Here are some points:
(-0.52, 1.64, 0.50, 0.01, -0.84, 1.83, 0.62, 1.00)
(1.18, -0.19, -1.30, -1.35, 0.89, -2.06, 0.30, -1.03)
(-1.94, 0.37, 0.95, -0.48, 1.39, -1.70, -0.92, 0.74)
(0.67, -0.78, -1.41, -1.20, 0.89, -2.74, -0.31, -0.52)
(0.58, 0.10, 0.08, 0.98, -0.82, 1.77, -0.02, -0.20)
(-1.00, 1.13, 0.27, -1.14, 1.08, -1.53, -0.20, 0.07)
(0.56, -1.48, 0.46, 1.05, 0.33, -0.59, -0.51, -0.34)
(-1.42, 0.14, 1.22, 0.57, -0.24, 0.38, -0.67, 0.70)
(0.22, -0.05, -0.86, -0.73, -0.34, 0.08, 0.53, -0.07)
(0.55, 0.33, -0.78, -0.94, -0.27, 0.46, 0.63, -0.07)
(0.39, 1.49, -1.20, -0.84, -0.72, 0.41, 1.00, 0.48)
(0.29, -1.54, 0.98, 1.21, 0.73, -1.19, -1.02, -0.37)
(-1.23, 0.83, 0.73, -0.35, -0.23, 0.28, 0.02, 0.20)
(-0.51, 0.41, 0.85, 0.73, -0.25, 1.14, -0.23, 0.43)
(0.30, 0.44, -0.01, 0.19, -0.66, 1.66, 0.93, -0.14)
(-1.00, -0.89, 1.79, 1.21, 1.07, -1.17, -1.44, 0.04)
Then 10 other points, each followed by its number:
(1.92, -1.85, -1.39, 0.48, -0.29, -0.28, 0.35, -1.00) 0
(-0.66, -0.13, 1.63, 1.12, 0.17, 0.55, -0.85, 0.33) 1
(0.52, 0.24, -2.08, -1.49, -0.09, 0.18, 1.16, -0.23) 2
(-1.07, 0.20, 0.40, -0.49, 1.24, -2.12, -0.90, 0.46) 3
(0.43, -0.93, -1.48, -1.50, 1.41, -2.72, -0.05, -0.98) 4
(0.92, -0.67, -1.46, -1.39, 1.11, -1.77, 0.30, -0.38) 5
(1.53, -0.45, 0.83, 1.53, -0.98, 1.84, 0.37, -0.27) 6
(-2.16, -0.43, 1.94, 0.91, 0.85, -0.33, -1.47, 0.45) 7
(2.05, -0.95, -1.37, -0.36, -0.07, -0.14, 0.59, -0.75) 8
(-1.44, 1.39, 0.79, 0.08, -0.25, 1.38, 0.32, 1.15) 9
Which of these numbered points is nearest to each point below, ignoring the 3 directions in which the first points spread most? Its number follows each.
(-1.13, 0.63, 0.49, -0.11, -0.41, 0.49, 0.07, 0.64) > 0
(0.02, -0.46, -0.31, -0.30, 0.88, -1.55, -0.30, -0.27) > 9
(0.40, -0.07, 0.33, 0.26, -0.19, -0.09, -0.33, -0.29) > 1
(0.06, -0.78, 1.69, 1.84, -0.17, 0.81, -0.88, 0.08) > 1
(-0.25, 0.83, -1.87, -2.00, -0.02, -1.18, 0.68, 0.08) > 0
(-0.04, 0.12, 0.90, 1.32, -0.66, 1.26, -0.31, 0.49) > 3
Now 10 new points, numbered from 0 again:
(-1.72, -0.76, 1.15, 0.23, 1.21, -1.45, -1.53, 0.05) 0
(0.36, 1.55, -1.08, -0.63, -1.03, 0.87, 1.04, 0.53) 1
(-0.03, -0.19, 1.02, 0.69, -0.20, 1.43, -0.07, 0.16) 2
(-0.07, 1.11, -1.49, -1.70, -0.63, 0.49, 1.18, 0.46) 3
(-0.12, 0.02, 1.04, 1.44, -0.91, 1.41, -0.44, 0.15) 4
(-1.87, 1.80, 0.35, -0.80, 0.39, 0.24, -0.03, 0.92) 5
(0.03, 0.45, 1.58, 2.13, -1.77, 3.26, 0.05, 0.38) 6
(-0.84, -1.32, 1.46, 2.08, 0.27, -1.08, -1.85, -0.08) 7
(1.59, -1.01, 0.88, 1.70, -0.66, 0.71, -0.16, -0.54) 8
(1.99, -0.80, -1.29, 0.58, -0.80, 0.77, 0.65, -0.53) 9
Which of these numbered points is nearest to each point below, ignoring the 3 directions in which the first points spread most? Its number follows each.
(-0.40, 2.28, -0.85, -1.36, -0.28, 0.79, 1.26, 0.98) > 9
(1.29, -0.65, -0.65, 0.56, -0.33, 0.67, -0.11, -0.74) > 5
(-0.11, 0.04, 1.34, 1.25, -0.63, 1.41, -0.20, 0.21) > 6
(0.28, -0.27, 0.99, 0.82, -0.36, 1.59, -0.01, -0.12) > 2
(0.44, -0.09, 0.23, 0.39, -0.67, 1.84, 0.82, -0.22) > 2
(-0.45, 0.78, -0.81, -0.09, -0.65, 0.11, 0.16, 0.45) > 7
